Here are some points, one per row:
[-48 -12  -3 -16  23  64  49  25  23   6 -26  -2 -46 -43 -23 -23 -15 -10
 -47 -39 -30  46  74  37  28  24  29  49   3 -50  -8 -23 -19 -31 -57 -32
  -1  79  72 119  86  38  42  27]
[ 28  -6  -7 -40 -16 -61 -24   1 -11  10  52  43 110  45  20  -7   0 -34
   0 -13 -14 -21  51  20  27  42  28  64  46 -11 -46  -4  23  20  35  56
  12  15 -16  -6  15 -10 -55 -15]
[ -38  -24  -42   15   28   57   58   42   60   -2   -7   -5   -9  -27
  -24  -55  -36  -21    8    6    7   37   65   26  -22    6    4    8
  -12   -1   66   88  -62  -61 -117  -82  -22  -59  -50  -81   -7  -42
 -101  -67]
[ 34  63  53  55  21   2   9  -2  -8 -26  -9 -38 -20  11   2 -12 -37  26
  84  56  40  24 -10 -15 -48 -14 -19   3 -38 -31 -16 -15 -21 -16 -39 -52
 -42 -25  11  21  64  59 101  79]
[  1  -3 -10  -1  50  52  77  20 -25 -28  16 -35 -28 -18 -21 -38  -2  37
  62  30  -4  69  -2 -40 -30  -2 -15 -29 -42 -14 -24 -38 -20 -14  51 110
  59  41  33  20 -21 -11 -13 -32]
[  70   24   77   57   45   66   52   17  -30   -8  -41  -14  -23   -2
   -7  -13    7  -36 -102  -56  -38  -16  -10   39   67   37   43   52
   82   48  -20  -14  -65  -64  -69  -28   -1  -20   37   59   12   44
  123   35]
[ 93  41  75  14   6  27   2   0 -41   5 -34 -22 -36   4   6   9  46  98
 104  60  26 -17 -49 -24  -3 -11 -27 -54 -18 -23  83 107  65  22   6 -71
 -39  13 -31 -12 -34 -28 -79 -63]
[ 10 -15 -72  32  14  63  42  27  56   1   0 -13 -10 -13 -12  -6   2   3
  95  85  59  39 -28   0   4 -14  -6 -44  12   9 -19 -18  -6  13 -12  39
  68  42  90 102  -5  -8   0   5]
[-27 -16 -25 -29  -8 -39 -42 -25  51  32 127  69 -12 -82 -55 -53 -54 -40
 -28   0 -10 -40 -52 -33  25   1  36  63  38  48   5  74  61   7  37 -15
 -11 -10 -19 -34 -13  12  12 -33]
[-53 -40 -51 -44 -28 -37 -38  24 -32 -19 -72 -35   5 114  71 -44 -39 -17
 -46 -46 -30 -29 -89 -55 -20  -9  -4   0  37  72  21  47  70  24  29 -16
  -8 -23 -45 -44   0 -13 -22  39]
[-17 -12 -23 -26 -37 -71 -56 -31 -18 -10 -11   0  57  79  54 -86 -29 -49
 -89 -61 -26 -76 -48 -42 -38 -28 -33 -37 -23  43 -16 -20 -78 -26 -68   7
  37  85  93 114  38  24  27 -20]
[-18 -16 -24  -3 -10  -2  20  38 115  27  40 -18 -90 -55 -18 -52  -1  24
 -38 -31 -12 -12  73  54  43  19  -4   9  14  13 -20 -21  19  47  68  55
  27  -8 -11 -13 -24   0 -10   6]
[  50   -6   12  -16  -41  -80  -55  -45  -33  -43 -106  -26  -42  -69
  -50   53   44   49  111   56   34  -28  -12   -3  -19    7    1  -24
   -2  -15   -7  -24  -54  -46  -52  -22  -52  -15   -3   12   10   23
   68   54]
[  8 -13 -19  -8   4  20  13  19  58  10   8   5 -24 -40 -29 127  79 -30
 -36 -34 -19 -44 -45 -51 -73 -39 -39 -74 -62 -31  15  41  58  35  91  74
  55 -15  13   2  39   8  -3 -39]
[-82  10  73  54  46  57  54  11   5  -3 -54  23   4 -20   0  18 -29  62
  88  76  46  -1 -20 -18 -15 -31 -15 -29 -13   7 -20 -32  -3   0  50 112
  50   1  30  29  12  -6 -39 -15]
[-10  -5   8  23 -42 -23 -45 -36 -43  65 127  77  43 -22 -21 -75   1  -4
 -46 -38  -5   3 -53  17 -15  16  11  32  53  21  42 -35  24  22  54  48
 -11 -41  -7   4   0 -31 -37  15]
[-43 -10 -42 -29 -23 -49 -42 -50  -7 -13 -55 -26  29 101  73  12  32   4
 -15  -4 -10 -25   4  18  31  20  47 125  48  21   4 -20   5  27  51  32
  12 -15  -1 -30  -8  -3 -14 -67]
[-47 -16   1 -17 -30 -80 -50 -52 -21  -4   9  19  54  85  54 -28  -8 -25
 -25  20   8 117  87  35  24  -6  -8 -66 -27 -44  43  50  54  16  41   2
 -56 -44  -8  -8 -36   0   3 -35]
[-59 -19 -32  21  13  36  35  -4  56   6  38   7 -35  -6  -1 122  49 -20
 -56 -32 -15 -37 -78 -34 -20 -24 -26 -63 -28 -51 -68 -94 -71 -54 -86 -75
 -84 -36 -56 -52 -52 -21 -36  17]
[-17 -18  -4  47  56 101 107  23  -4 -23 -44 -12  17 -34 -18 -48   3 -32
 -32 -31 -11 -15  58  24  13  12  -2  11 -13 -10  37  25  70  75  69 -26
 -46  20 -49 -57 -34 -10  16  13]
[102  30  44 -38 -14  -6 -33   2 -21   5 -55 -14 -23 -34  -9 -53 -12  23
  62  56  27  42  22 -31 -22 -33 -27 -39 -35   1 -87 -81 -54 -15 -65 -72
   0 -11 -50 -64  11  13  53  20]
[ 14 -17 -56 -12 -37 -22 -86  -3 -54   2  16  11  40  91  39   4 -38 -13
 -18 -11   3   0  69  75  35  26  26  16 -19 -54 -19   5  31  -5  51  32
  69  -3  -9 -25 -15 -20 -29  14]
[-52 -13 -21 -42 -21 -47 -32   5 -26  51 127  61  85  18  14 127  65  62
  49  10   0 -10  -9 -17  -2 -13 -24 -31 -30  14  14 -20 -62 -19 -91 -82
 -21  23 -11 -16  -5  18  70  65]
[ 99  94  88   3   2 -30 -16  -8 -50 -40 -78 -56 -45 -84 -47  21 -28 -57
 -85 -58 -25  -5   2  17  31  14  24  56  30  37  41  23  35  40  22   5
   3   8 -14 -39 -34 -36 -79  -4]
These points spread out most along one direction. How far along it is each point below, from 0 to 99? 50 is the average, and the first point above lies past it. One standard deviation of the points above along it is 16.
[ 28  -6  -7 -40 -16 -61 -24   1 -11  10  52  43 110  45  20  -7   0 -34
   0 -13 -14 -21  51  20  27  42  28  64  46 -11 -46  -4  23  20  35  56
  12  15 -16  -6  15 -10 -55 -15] 28
[ 14 -17 -56 -12 -37 -22 -86  -3 -54   2  16  11  40  91  39   4 -38 -13
 -18 -11   3   0  69  75  35  26  26  16 -19 -54 -19   5  31  -5  51  32
  69  -3  -9 -25 -15 -20 -29  14] 30
[ 34  63  53  55  21   2   9  -2  -8 -26  -9 -38 -20  11   2 -12 -37  26
  84  56  40  24 -10 -15 -48 -14 -19   3 -38 -31 -16 -15 -21 -16 -39 -52
 -42 -25  11  21  64  59 101  79] 76
[  70   24   77   57   45   66   52   17  -30   -8  -41  -14  -23   -2
   -7  -13    7  -36 -102  -56  -38  -16  -10   39   67   37   43   52
   82   48  -20  -14  -65  -64  -69  -28   -1  -20   37   59   12   44
  123   35] 59
[-18 -16 -24  -3 -10  -2  20  38 115  27  40 -18 -90 -55 -18 -52  -1  24
 -38 -31 -12 -12  73  54  43  19  -4   9  14  13 -20 -21  19  47  68  55
  27  -8 -11 -13 -24   0 -10   6] 40
[-47 -16   1 -17 -30 -80 -50 -52 -21  -4   9  19  54  85  54 -28  -8 -25
 -25  20   8 117  87  35  24  -6  -8 -66 -27 -44  43  50  54  16  41   2
 -56 -44  -8  -8 -36   0   3 -35] 33
[  50   -6   12  -16  -41  -80  -55  -45  -33  -43 -106  -26  -42  -69
  -50   53   44   49  111   56   34  -28  -12   -3  -19    7    1  -24
   -2  -15   -7  -24  -54  -46  -52  -22  -52  -15   -3   12   10   23
   68   54] 76
[-48 -12  -3 -16  23  64  49  25  23   6 -26  -2 -46 -43 -23 -23 -15 -10
 -47 -39 -30  46  74  37  28  24  29  49   3 -50  -8 -23 -19 -31 -57 -32
  -1  79  72 119  86  38  42  27] 59
